Each row is where one point has got to under a steady rotation. How many steps took it there?
The counts run from 0 to 419.
[-4.19 -0.63  0.23 -1.92 -1.34 -1.83 -0.15 -1.12  0.20  2.02  0.30  0.04
 -0.83  3.38  0.55  0.85  0.21  0.81 -0.72 -0.66 -2.17  1.56 -0.61  1.72
  0.49 -1.59  0.32 -0.80  2.78 -0.43 -2.90 -3.62 -0.83  0.46 -0.04  0.90
 -1.05  1.97] -> 336
[-2.00 -1.11  1.67  1.00  0.53 -2.40  1.50 -0.23  0.76  2.93 -2.52 -1.27
 -0.53  1.10  2.68  1.65 -0.10  0.87 -1.05  0.50 -3.84 -2.39 -0.71 -0.98
  1.69  1.93  0.91  1.60  1.25  1.97 -0.58  0.77  1.60 -0.79  0.17  1.18
 -3.42  0.45] -> 305
[-2.13  1.75  1.13  0.56  2.49  0.86 -0.55  1.43  1.99  0.06 -1.50  3.02
 -2.81  0.68  0.96 -2.19 -0.44  1.32 -1.33  1.00 -2.38 -2.02  1.72 -1.12
  1.68 -0.28 -0.38  1.07  2.22  0.06 -0.23  2.20  2.28 -0.63  0.14 -0.91
 -0.08 -0.55] -> 237
[-2.94 -1.84 -0.02  1.31  0.80 -1.43 -0.92  0.81  2.46 -0.53 -0.02  0.03
 -1.87  3.15  2.54  0.54  0.57  0.20 -1.08  0.69 -1.15 -3.82 -0.79  0.30
  0.55  0.87 -0.03  0.55  1.32  3.08 -1.88  1.41  2.11 -1.65 -1.70 -0.71
 -1.61 -2.67] -> 103
[-3.31  1.22  1.52  0.18  0.08  1.47 -0.94 -0.96  1.20 -0.21 -0.12  2.11
 -2.41  1.54  2.86  0.95  0.87  1.31 -2.87  0.34 -2.63 -2.69 -0.66  0.71
  0.44  0.97  0.56  0.88  0.91  1.77 -1.65  3.78 -0.69 -1.37 -1.39 -0.14
  1.80 -0.06] -> 148
[-3.46  0.75  1.17  4.08 -0.54 -0.61  1.15  0.81  0.88  0.36 -0.09 -0.41
 -0.17  3.34  0.81 -1.08 -2.77  1.47  0.98  1.04  0.47 -0.33  0.79  0.39
  1.34 -2.47  0.33 -0.03  0.32 -0.17 -3.73 -0.45  1.67 -1.85 -1.17  1.78
 -0.10 -0.33] -> 308
[-2.80 -1.65  0.78 -3.15  0.08 -1.47 -1.41  0.93  0.33  0.53 -1.48  0.76
 -0.05  3.07  2.61 -1.23  1.69  1.27  0.07 -0.98 -3.88 -0.29 -1.20  1.71
  0.34 -1.73  1.17  1.73  0.09 -0.88 -0.81  0.83  1.07  2.52  3.13  1.89
  0.64  0.08] -> 393
[-3.73 -0.35 -1.28  0.14  0.62 -2.53 -2.65  2.44  1.25 -0.44  0.44  0.87
 -0.08  2.05  1.77 -2.80 -0.69  0.80  0.25  2.42 -1.75 -2.13 -0.47  1.74
  0.53 -1.64  0.54  0.69  0.32 -0.49 -2.07 -0.29  2.26  0.45  1.44 -0.27
 -1.36 -2.30] -> 39
[-1.79  1.64  0.84  2.33  0.83 -0.29  1.29  3.12 -0.33  0.83 -0.50  1.77
 -1.87  2.22  1.88 -1.56 -1.48 -0.26 -0.33  3.37 -2.18 -1.73  3.71 -0.59
  2.36 -1.19  0.15  1.46  0.53 -0.42 -1.57 -0.20  2.89 -2.20 -1.07 -1.41
 -1.65  0.47] -> 372
[-3.14  1.60 -0.33  0.04  1.49 -1.12  0.73 -1.41  2.76  0.05 -2.83  2.60
 -0.14 -0.29  3.97  0.69  1.50  0.23 -0.53  0.39 -1.22 -3.40 -2.66  1.74
  0.35  0.58  0.77  0.82  1.97  0.30 -1.63  0.80 -1.38 -0.26  0.27 -1.78
  1.18 -1.19] -> 288
[-3.04 -2.37  0.58  0.98 -1.73 -1.99 -1.77  0.41  1.42  1.35 -1.03 -0.55
 -0.02  2.13  1.00  1.30 -1.14  0.91 -0.88  1.47 -3.19 -0.37 -1.63 -0.23
 -0.67 -2.64  1.47  0.77  0.85 -2.36 -1.90 -1.41  0.47  1.27  2.46  2.88
 -1.19  1.62] -> 381
[-2.48 -0.54 -1.06  0.13  0.46 -2.25 -1.87  0.29  1.92 -0.66  0.78  0.91
 -1.44  2.97  1.44 -0.75 -0.53  2.36 -1.22  1.79 -2.34 -1.01 -2.31  1.12
 -0.27 -1.66  4.01  0.30  1.16  0.66 -1.40 -2.99  1.03  0.07  2.97 -0.26
 -0.31  1.75] -> 118
[-3.94  1.37  1.60  0.41  0.24 -1.39  0.89 -1.33  0.40  1.04 -2.21  2.10
  0.87 -0.54  1.36  0.39 -0.79  2.12 -0.74  0.03 -1.36  0.15 -1.66  2.69
  0.47 -1.24 -0.37 -1.10  2.89 -3.91 -2.99 -1.54 -2.02  0.62  0.05 -0.54
 -1.03  2.78] -> 415
[-4.21  1.04  0.13 -1.66  1.37  0.79  0.25  0.71  0.85  1.36 -2.76  3.28
 -0.69  2.80  2.75 -0.74  1.95  0.57 -0.36 -0.32 -2.57 -1.22 -2.65  0.72
  2.49 -0.79  0.13  2.24  0.87 -0.74  0.32  1.99  1.10 -0.82  0.96 -0.18
 -0.28 -1.41] -> 225
[ 0.10 -2.44  1.56  2.89  1.53 -0.19  1.13 -0.68  1.71 -2.06 -2.61  0.01
 -1.19 -0.55  2.51  0.41 -1.00  2.07 -1.03  0.08 -3.24 -1.75  1.38 -0.41
  0.05  0.09  0.38  0.18 -2.42  0.48 -2.69 -0.11  0.08  2.56 -2.63  1.35
 -0.97  1.76] -> 126
[-2.93 -0.14  2.09  0.94  1.99 -1.76  0.69 -1.17  1.38  1.81 -2.15  3.11
  0.14  0.69  0.70  2.39 -1.24  1.12  0.17  0.70 -2.22 -1.28  0.08  1.17
  0.72 -1.40 -1.32  1.03  2.52 -0.17 -0.85 -0.89 -1.04 -1.04 -4.06 -1.84
 -1.51  0.30] -> 31
[-1.57 -0.99  1.07  1.68  0.98  1.18 -1.03 -0.06  3.25  1.42 -2.63 -0.17
 -1.37  0.50  2.65  1.41 -1.96  0.16 -2.01 -0.52 -2.54 -1.81  0.00 -0.12
 -0.97 -0.07  0.21  0.73 -1.77  2.03 -4.43 -1.09 -0.08 -1.34  0.06  1.12
 -1.22  1.95] -> 47
[-3.84 -0.35  0.84  0.43  1.39  0.76 -1.02  0.81  0.59 -0.55 -1.94  0.15
 -0.83  2.15  1.76 -1.55 -1.76  1.42  0.38 -0.13 -0.13  0.75  0.91  2.71
  1.85 -2.08 -1.61  0.79 -1.35  1.98 -2.20 -1.39  1.09 -0.66 -4.10  0.40
 -0.70 -1.84] -> 296
[-1.87  0.83  0.37  1.51 -0.10 -2.39  2.80 -0.31 -0.11  0.40 -2.49  0.60
  1.23  0.36  4.75  0.71  1.44 -0.98  0.04  3.17 -1.40 -2.84 -1.00  2.22
  1.33  0.86  0.85  1.16 -0.44 -1.51 -2.71 -0.79 -0.81  0.25 -0.97 -1.03
 -1.26  0.23] -> 153
[-3.40  2.37  0.50  0.41  2.79 -0.50  0.18  1.41  1.57 -0.55 -2.68  3.35
 -0.71 -0.57  2.41 -2.44 -1.06 -0.54  0.25 -0.51 -1.20 -1.31  0.72  2.92
  0.59 -0.77 -0.71  1.19  1.82 -1.88 -3.13 -0.71  0.12  0.47  0.57 -2.36
  0.07  0.58] -> 96
[-2.50 -1.47  1.01  1.12 -2.12 -3.05 -0.28  0.33  0.69  0.82 -0.11 -1.16
  2.13  0.93  2.34 -0.76 -0.05  2.89 -3.03  2.00 -3.26 -1.60 -0.55  0.00
  1.15 -4.02 -1.34  1.50  1.55 -0.72  0.72  0.91  0.82  2.22 -0.22  1.19
 -1.41 -0.50] -> 178
[-1.67 -0.34  2.27  2.03  1.47  0.16  2.47 -1.93  2.41  0.34 -2.05  2.48
 -0.41  0.93  1.22  0.64 -1.77  3.31  0.98 -2.43 -1.33 -0.95  0.78 -0.50
  0.69 -1.87 -0.35 -0.73  0.30  0.05 -3.82  0.00 -1.73  1.47 -3.42 -0.04
 -0.05 -0.14] -> 262
[-2.80  0.29  1.57 -0.12  1.23 -0.78  0.54 -2.63  1.02  1.08 -1.44  2.19
 -2.89  0.31  1.98  2.85  1.00  1.96 -1.49  1.51 -3.12 -0.87 -2.27  0.64
  1.69  1.65  2.09 -0.23  2.82  0.87  0.25 -0.56 -0.80 -2.04 -0.97 -1.37
 -1.60  1.18] -> 350
[-3.39  0.85  0.79  0.33  2.12  0.47 -0.18  1.96  2.31 -1.04 -2.61  1.32
 -0.37  1.99  1.84 -2.90 -0.09  0.81  1.28 -1.99 -2.02  0.70  1.03  1.60
 -0.82  0.91  0.44 -0.53  0.21 -1.09 -4.88  0.54 -0.03  1.03  0.74  2.49
  0.82  1.20] -> 264
[-2.60 -0.78  0.23  0.00  1.45  0.98 -1.82 -1.34  1.58  0.10 -1.07 -0.67
 -1.68  0.96  0.35 -2.02 -2.68  4.70 -2.80 -0.92 -1.89  0.82 -0.50  0.64
  2.06 -3.31 -0.05  0.02 -0.46  2.18 -0.63 -2.58  1.87 -0.32 -0.48  0.48
 -1.76  0.06] -> 375
[-0.25 -1.19  2.04  0.61  0.63 -1.86  1.62  1.58  1.70  0.39 -2.65  1.28
  0.73  2.14  3.62 -0.58  1.04 -0.43  0.36  2.56 -2.52 -0.10  4.12  0.39
  0.51 -0.93  0.19 -0.08 -0.52 -1.25 -2.70 -0.43  0.23  0.79 -3.75 -0.34
 -0.84  0.02] -> 64
[-2.61  0.75 -0.05  2.57 -0.65 -1.38  1.90 -0.55 -0.42  0.14  0.76  1.03
  0.00  2.94  2.71 -0.43  1.48  2.28 -0.18  1.75 -2.97 -3.18 -2.04 -0.78
  1.19  2.57  1.34 -0.11 -0.23 -0.29 -2.57  2.81  0.27 -0.38 -0.40  0.78
 -1.20 -0.84] -> 12
[-2.72  2.78 -0.46  1.67  0.35  0.09  1.26 -0.11  1.27  0.56 -0.50  2.47
 -0.04  2.19  2.96 -0.43 -0.02  0.24  0.07  0.86 -2.96 -2.58 -0.85  0.67
 -1.26  1.37  1.13  0.43 -0.13 -1.01 -5.12  1.22 -2.55 -0.68  0.45 -0.03
  0.64  1.38] -> 276
[-2.92 -0.45 -0.47  3.39  0.24 -2.29  2.64  0.26  2.43 -1.51 -0.51  0.24
  1.56  3.86  2.70 -1.38  0.69  2.53  0.34  0.87 -0.43 -1.01 -2.26 -0.70
  0.58 -0.63  2.33 -0.34  0.47 -1.01 -1.94 -0.56  1.16 -0.12 -0.10  1.48
 -1.33 -0.36] -> 320
[-3.90  0.51 -0.34 -1.76  0.92  0.05 -0.94  0.55  0.39  0.11 -1.41  3.87
  0.75  1.26  2.58 -1.02  1.06  2.45 -1.27 -0.45 -1.83 -0.81 -2.60  1.84
  1.39 -2.87 -1.28  1.54  1.47 -2.05  0.35  1.12  0.24  1.13 -0.51 -1.28
 -1.01 -1.10] -> 224
[-2.04 -1.14  0.54  1.05  1.66 -2.20 -0.21  1.05  2.30 -2.27 -1.68 -0.28
  1.19  2.15  2.42 -3.65 -0.16  2.97  1.20  0.86 -0.24  0.47  0.69  1.87
  0.80 -2.28  0.89 -0.78 -1.32 -0.61 -2.64  0.09  0.80  1.72 -2.41  1.36
  0.62 -1.87] -> 128
[-1.17 -1.48  1.49  2.11  0.82 -0.17 -0.14 -1.87  2.87  1.16 -3.81 -1.81
  0.09 -0.97  2.88  0.54 -2.92  1.42 -0.90 -0.83 -2.36 -0.16  0.05  0.32
  0.06 -1.19 -0.09 -0.13 -2.09  0.95 -3.41 -1.71 -0.88  0.46 -0.24  1.53
 -1.15  0.93] -> 48
[-3.07  1.63  0.83  3.05 -0.59 -2.77  1.45  0.20 -0.02 -0.67  0.13 -0.48
  0.80  0.81  1.95 -2.01 -1.53  2.18  1.98  1.46 -1.66 -1.27  0.85  1.16
  0.16  0.48  0.71 -1.48  0.30 -2.51 -5.13  1.19 -0.27  2.12 -1.27  1.95
  0.04  0.42] -> 140
[-3.58 -0.44 -0.55  0.13 -1.24 -0.67  1.26 -1.74  1.10 -1.45  0.31 -0.54
 -2.64  3.37  0.85  0.16  0.02  2.87 -0.79 -0.17 -1.15  1.31 -1.40  0.11
  0.02 -3.37  1.24  0.72  0.95  2.92 -1.08 -2.23  0.02  1.54 -0.47  2.63
  1.42 -0.59] -> 195
[-2.20  0.39  0.82  0.86 -1.23 -1.00 -0.94 -0.58  3.75  0.44 -1.46  0.23
 -0.42  0.70  3.87  1.05  0.46 -0.31 -1.96  1.68 -1.58 -2.42  0.54 -0.94
 -0.43 -3.16  0.85  1.75  1.13  1.14 -1.97  1.78 -0.31  0.02  0.76  1.38
  3.13 -1.11] -> 379
[-2.70  1.59  0.92  0.46  1.25 -2.80  0.51 -1.91 -0.69 -0.19 -0.48  0.00
 -0.99  0.22  0.44 -1.89 -2.47  4.01  1.00  1.50 -2.78  2.01  1.64  1.61
  0.35 -2.07  0.45 -1.24  0.33  0.73 -2.83 -2.23 -0.72  2.51 -2.55  1.13
  1.13  0.73] -> 4
[-1.16 -0.24  1.79  1.06  0.06 -1.06 -0.51  2.78  0.93 -1.61 -0.63  0.53
 -1.51  1.09  3.75 -1.52 -0.34 -0.54 -1.45  3.92 -2.05 -0.97  3.64  0.71
  1.35 -2.63  1.72  1.62 -0.14 -0.43 -1.28 -0.47  2.00 -0.39  0.42 -0.20
  1.63  0.56] -> 52
[-2.60  2.86 -0.46  0.87  1.33 -2.32 -0.15 -0.51  0.67 -0.73 -0.99  0.90
 -3.81 -1.56  1.68 -1.63 -1.13  1.66 -1.75  1.00 -2.33 -2.58 -0.30  1.39
  0.90 -0.47  0.19  1.76  2.44  2.56 -0.79 -0.62  1.01  1.49  1.19 -1.08
  0.50  0.44] -> 299
[-1.69  2.49  0.77 -1.80  1.54 -0.95 -0.34  0.76  1.11 -0.28  0.29  3.49
 -2.03  1.10  2.14 -2.81 -0.68  1.83  0.47  0.67 -2.61 -1.52  1.59  1.66
  1.04 -1.13  1.05 -1.01  1.02 -1.73 -3.08  0.59  0.14  1.56  0.54 -2.33
  1.36  0.36] -> 6
[-3.49  0.06  2.58  0.60  1.59  0.31  0.04  0.32  0.83  2.04 -2.32  2.57
  0.69  1.95  0.43  0.57 -1.87  1.08  0.53 -2.69 -1.01  0.05 -0.34  2.19
  1.65 -2.38 -2.11  1.26  1.90 -0.95 -2.06  0.13 -0.53 -0.85 -2.85 -1.01
 -1.55 -0.34] -> 32
[-1.73 -0.91  2.91  0.21  0.70 -1.95  1.25 -1.30  3.78  1.96 -2.04  1.69
  2.40  1.87  2.09  2.21  0.53  1.52 -1.71 -0.32 -2.04 -0.13  0.71  0.22
  0.78 -3.09  0.53  0.67  3.99 -0.18 -0.68 -0.17 -1.22 -0.97 -1.30 -0.47
  1.09  0.28] -> 121
